In the data rows, the value 128 means zero.
Some points:
166 114 106 165 132 135 151 160 142 100 140 125 111 143 139 145  84 154  94 128 130  71 120 148 138  90 168 124 124 151 115 141  69 110  83 107 125  67  82 130 178 144
134 179 148 119 154 126  94 135 128 131  80 113 121 187 127 120  89  94  97 115 104 149 113  60 161  96 162 168  88  96 163 162  93  57 103 147 145 154 158 126 123  60
160 182 195 147 170 158 128 158 134 154 165 113 158 165  69 146 170 147 144 100  81 122 130 176 186 202 130 117 120 139 201 121 159  88 138  77 111 129  84 113 115 147
250 104 186  75 130 147 157 119 129  93 145 139 125 152 127  77 136 135  99 128 111 102 167  74 107 158 112 103 180 110 183 126  78 141 183 137 126 141 121  67 101 111
127 149 117 128 156 152 116 182 125 127  60 173 153 175 111 113 117 168  92 146 149 110 113 168 131 181  98 177 142 142  98  92  92 124 116 142  70 135 105  79 120 138
129 138 154  88 162 145 161 220 101  77 161  99 189 196 115 185 140  48 130 115 130 147 118 126 215 139 156 136 121 176 113  58 129 173 184  94  97 149 130 172  87 187
119 156 129 198 100 108 190 114 161 125  92 159 105  78 153 119 160 132  86 132 139 113  90 110 152 162 162 135 118  91 146 118 124 161 156 127 130 154  90 144 164 163
169  91 127  82  95 131  92 136 127 112 112 105 178 112 132 136 139 147 141 165  97 147 122 131 121  96 122 163 131  81 118 114 157 134 112 121 124  99 167  77 173 149
146 203 129 140  76  54 141 115 123 166 107 175 133 124 165 147 111 137 171 175 134  90 126  45 234 128 106 118 143 123 116 132 140 129 187 114 196  83  88 109 124 186
 61 125 107 129 133 143 179  90 128 166 143 117 110  97  78 110 174 161  93 170 137 122 107 103 154  98 165 172 191 102 101  80 139 129 193 111 172 150 133 124 118 105
131 158 143 106 109 134 105 163 141 135 142 132  85  80 123 117 142 175  90 161 152 139 120 140 141  85 108  78 117 104 136  96 146 141 137 134 131 136 158 118  81 139
135 163 116 149 129 154  77 102 149 148 147 154 109 167 145 132 141 138  98 115 191 155  87 136  77 104 136 112 170 109 114 126 167 142 141  89 128  94 187 129 131 161
 72 102 152 135 152 111 151 166 151 152 153 101 150 170 108  82  85 177 115  88  91 105 124  46  91 121  79 105  91 171 136  73 128 111 173  94  97 133 170 134 202 127
121 159 129 166 112 156 148  76 121 117 112 106 116 126 148 136 141 125 141 167 180  84 173 138  88 115 153 139 163 149 124 108 157 107 146  99 101 119 144 103 140 108
145  92 152 152 152  61 162 160 105 173  90 143 130 136 131 121 150 115 100 203 140 136 146 134  74 148 136  98 114  99  95 152 116 145 155 140 129 134 100 169 174 151
166  81 114 107 143  82  52  98 142 124 143  87 106 159 146 204 138 132  42 131 118 151 134 132 202 129 115 154 118 196 164 170 144 146 215 142 102 161  97 171 153  40
102 114  89 156 112 168 148 121 105 111  93 192 108 149  61 135  72  66 104 117  91 103 129 178 141  88  53 134  97  95 190 186 163 159 123 140 136 145 191  95 112 115
167  80  58 192  79 129 123  87 128  99 131 106 116 146  79  97  99 128 137 125 186 179 180 121 183 255 156  83  67 128  81  85 120 100 180 151 202  70 153 110 114  84
139 111 111 137 125 111 120 141 121 143 151 101 133  95 102 155 124 117 120 152  97 128 160 166 101  99 162  83 165 102  96 113 100 112  89 110 152 140 108  99 206 147
 67 110  70 114  80 105  85 127 139  95 111 112 114 144  91 138 175 110 135 136 107 110 107  98  96 106  74 123 114 167 147 109  68  65  90 129 114 129  80 152  72 112
114 119 156 141  55 148 172 153 197 134 221 214  85 197 126 198 143 165 195 130 135 239 235 137 129  91 131 205 136 192 152 164 121 129  92 225 140 180 137 186 140 131
 90 102  89 106 167 134  99  95 138 159 136 146 139 119 143 161  77 101 125 141 116 143 185  87  84 158 111 153  91 137 185  98 112 126 106 120 101 127  91 143  94 137
119  95 128 141 113 155 125  98 136  57 127 177 215  80 125 126 158 139 162 115 105 135 120 116 138 122  81 136  96  67 132 147 132  81 127 126  98 130 160 206 129 126
106 181  81 154 125 174 136 125 122 118 132  75 137 143 164  87 170 136 136 158  87 136 150  66 116 137 127 115 139 126 110 205 140 228  65  93 138  93 136 156 113  95
111 111  84  63 119 178 129  93  98 157 131 146 100 143 128  81 172 100 109 140  58  93 117 156 134 136 169 106 154 130 125 118 171 142  98 154 166  85 143 207 144 146
180 102 157  82 146  97 164 133 115 125 180 134 126 129 112 102 117 117  97 152 189 139  75 122 127 135 101 163  88 134 119 120 108 129  43  97 154  83  80 129 170 107
255 149  99 112 154  72 130 112 146 123  95 110  64 136  73  83 153 106 205  63 112 116 127 145  77 105  91 171 125 135 106 124 145 146 145 120 108 135 124 164 103 130
167 188  94 106  44 179  92 141  90 132 145 153  98  53 139 142 128  78 103  71 108 135 153 105 101 130 135 142  70 113  70 168 126 101 175 105  75 165 124 140 118 119
 89  77 156 144  36  84 120 157 131 188 141  77 203 167 117  96  89 130 107  99 184  92 146 180 127 114 141 123 152  69  98 154 134 149 110 113 136 150  81 125 101 131
157 120 133 130 125  95 109 159 112 117 177 111 116 120 140  77 111 148 105 144 124 119 109 153 126  91 144 110 111 135 142 105 110 119  97 151 138 122 125 118 132 166
138  86 137 140 147  57 150 145 151  93 148 138 158 113 122 193 106  94  92  88  79 108 115 103  72 169 130 145 184 122 123 104 180 107  85 142 112 104 131 126  58  89
126 114 138  99  81 131  86  94  92 156 120 135 162 136 149 143 158 161 154 156  94 127  92 142 121 142 122 113 115 138  96 128 136 163 101 121 121 145 197  94 156 136
123 161 132 109 127 202  97  92 176 128 145 193 228 108  97 146  57 116 197 128 130 162 115 110  69 112 127 128 144 148 133 125 105 140 147 195 140 144  43 188 136 105
140 143 112 202 147 108 130 170  77 157 122 138 123 139 156 135 126 131 113 116 119 151 119 154 126  96 138  86 176 135 121 120  81 104 146 150 130 108 142 125 123 150
 64 223 144 105 181  59  75 167 153  83 139 126 132  96  75 123 127  79 113 112 137 116 172 123 138 168 142 150 142 154 162 159 101 135 124 154 144 161 210 106 152 131
 73 135 193  76 160 132 144  49 113 104 127  82  65 146 106 199 141 146 115  81 104 117 120 125 101 151 104 123 102  97  73 182  82 128 164 157 140  92 114 108  97 188
 77 131 109  54 148  79 139 123 119 133 106 213 184 112 178  88 141 145 124  73 118 135 139 210 129 107 126 108 128 162 122 108 107 135 119  91 146  94 144  88 148  68
109 170 146  71 121 136 126 108  88 105  78 105  94  91 109 120  85 155  87 108 178 147 177 106 167  96 108  98 153 121 107 148 173 115 101 136  97 130 124 171  94 162
106 167  95  75 118  91 161 176 116 122  97 102  65 128 174 133  54 170 200 159 133 142  85 189 103 165 160 114 146  74 181 138 120 131 178 106  94 135 143 153 121 106
137  75 195 175 137 139 108 134 131 118 137 129  93  96 106  76  58 132 126 151  89 160  94 132 148 174 110 165 173 205 114 151 107 126 123  62 142 129 113 100 121 163
119 166 142 143 110 146 142  87 155 139 133 124 104 144 151 141 146 115 128 172 169 127 101 147  88  99 144 114 109 146 118 113 155 138 119  77 133 132 175 102 123 121
113  77 165 144 126 151 114 123 129 169 128  98 112  72 134 115 153  96 184  92 154 123 117 136 159 100 107 154 158  88 162 104  61 167 119 146  68  63 159 107 145  80
112 139 151 141 105 147 134 149 178 149  77  93 121  90 204 109 154 133  79 118 138 130 130 160  98 123 148 167 118 132 148  99 158 131 177 152 205 106 125 131 127 174
185 121 154 146 133 145 132 126 112 150  72  96 115 102 128 177 113 175 138 124 128 108 140 131 130 101 131 111 102 111 108  43 120 172  66 117 178 170 143 141 139 103
 92  86  71 134 150 164 129 150  65 110 119 102 119 115 127 130 176 138 164 108 177 151 119  71  88 106 161 131 106 128 166 149 196 153 136 120 183 142  45  56 148 133
129  94  57 110 181 112 111  52 206 137 160 128 110 173 171 137 115 115 139 118 116 166 174 125 187 150 121 161 123 123 151 116 127 122  97 166  92 212  98 101 127 159
115 189 159 214 168  89 140  93  83 109 182 111 155 131 132  94 119 148 123 145 100 119 128 172 123  83 142 128  59 125 113 101 144 140 153 169  89 105  85  91 102 116
125  95 123 117 153 183  94 135  87 161 145 171 105 131 162 119 166 145 186 120 178  42 107 105 136 153 181 122 120 149 115 185 192 147 105 157 118 121 172 129 136 120
 91  79 153 117 144 176 100 175 187 107  92 156  71 118 132 101 158  89 190 134 108 135 135 101 148 102 145  62 102 100  53 153 179 126 118 135 106 109  94 106 117  75
167 136 108  95 108 124 205 116 157 159 108  76 169  94 101 141 129 132 107 105 148 152  82 111 135 133 117  95 134 167 137 171 133 125  97 159  71 123 159  89 113 136
133 163 126 160 185 161 158 196 102 130 182  86 141 132 191 139 117 113 136 148 126 108 107 179 148 173  29 120 174 131 106 135 123  54 129 127 165 164 120 155 144 130
124  72  99 137 191 124 123 111 143 114 117 160 207  97 108 136 126 131 168 135 142 115 128 132 106  88 149 139  94 130 160 189  72  88 135 108 151 148 187 184  68 142
 93 105 169 158  79 104 132  75  78  94  88 128 118 133 153 120 153  96 151 111 136 130 104 122 110 146 154 102 184 129 137  95 142 116  83 123 120 157 115 137 158 136
These points spread out most along one direction. Take the direction at right angles to it along which they spread out most. Then take the direction at right angles to both along which they spread out most. Go by this last direction. For each point below, how far along it does it lie, from 0 to 99? The average is 50, and the first point in the table lies past the average. One standard deviation of the points above along it is 16.
125  95 123 117 153 183  94 135  87 161 145 171 105 131 162 119 166 145 186 120 178  42 107 105 136 153 181 122 120 149 115 185 192 147 105 157 118 121 172 129 136 120 --> 46
167 188  94 106  44 179  92 141  90 132 145 153  98  53 139 142 128  78 103  71 108 135 153 105 101 130 135 142  70 113  70 168 126 101 175 105  75 165 124 140 118 119 --> 49
 73 135 193  76 160 132 144  49 113 104 127  82  65 146 106 199 141 146 115  81 104 117 120 125 101 151 104 123 102  97  73 182  82 128 164 157 140  92 114 108  97 188 --> 51
255 149  99 112 154  72 130 112 146 123  95 110  64 136  73  83 153 106 205  63 112 116 127 145  77 105  91 171 125 135 106 124 145 146 145 120 108 135 124 164 103 130 --> 63
 67 110  70 114  80 105  85 127 139  95 111 112 114 144  91 138 175 110 135 136 107 110 107  98  96 106  74 123 114 167 147 109  68  65  90 129 114 129  80 152  72 112 --> 68
139 111 111 137 125 111 120 141 121 143 151 101 133  95 102 155 124 117 120 152  97 128 160 166 101  99 162  83 165 102  96 113 100 112  89 110 152 140 108  99 206 147 --> 54
166 114 106 165 132 135 151 160 142 100 140 125 111 143 139 145  84 154  94 128 130  71 120 148 138  90 168 124 124 151 115 141  69 110  83 107 125  67  82 130 178 144 --> 54
109 170 146  71 121 136 126 108  88 105  78 105  94  91 109 120  85 155  87 108 178 147 177 106 167  96 108  98 153 121 107 148 173 115 101 136  97 130 124 171  94 162 --> 49
 72 102 152 135 152 111 151 166 151 152 153 101 150 170 108  82  85 177 115  88  91 105 124  46  91 121  79 105  91 171 136  73 128 111 173  94  97 133 170 134 202 127 --> 67
 93 105 169 158  79 104 132  75  78  94  88 128 118 133 153 120 153  96 151 111 136 130 104 122 110 146 154 102 184 129 137  95 142 116  83 123 120 157 115 137 158 136 --> 49
119 166 142 143 110 146 142  87 155 139 133 124 104 144 151 141 146 115 128 172 169 127 101 147  88  99 144 114 109 146 118 113 155 138 119  77 133 132 175 102 123 121 --> 43
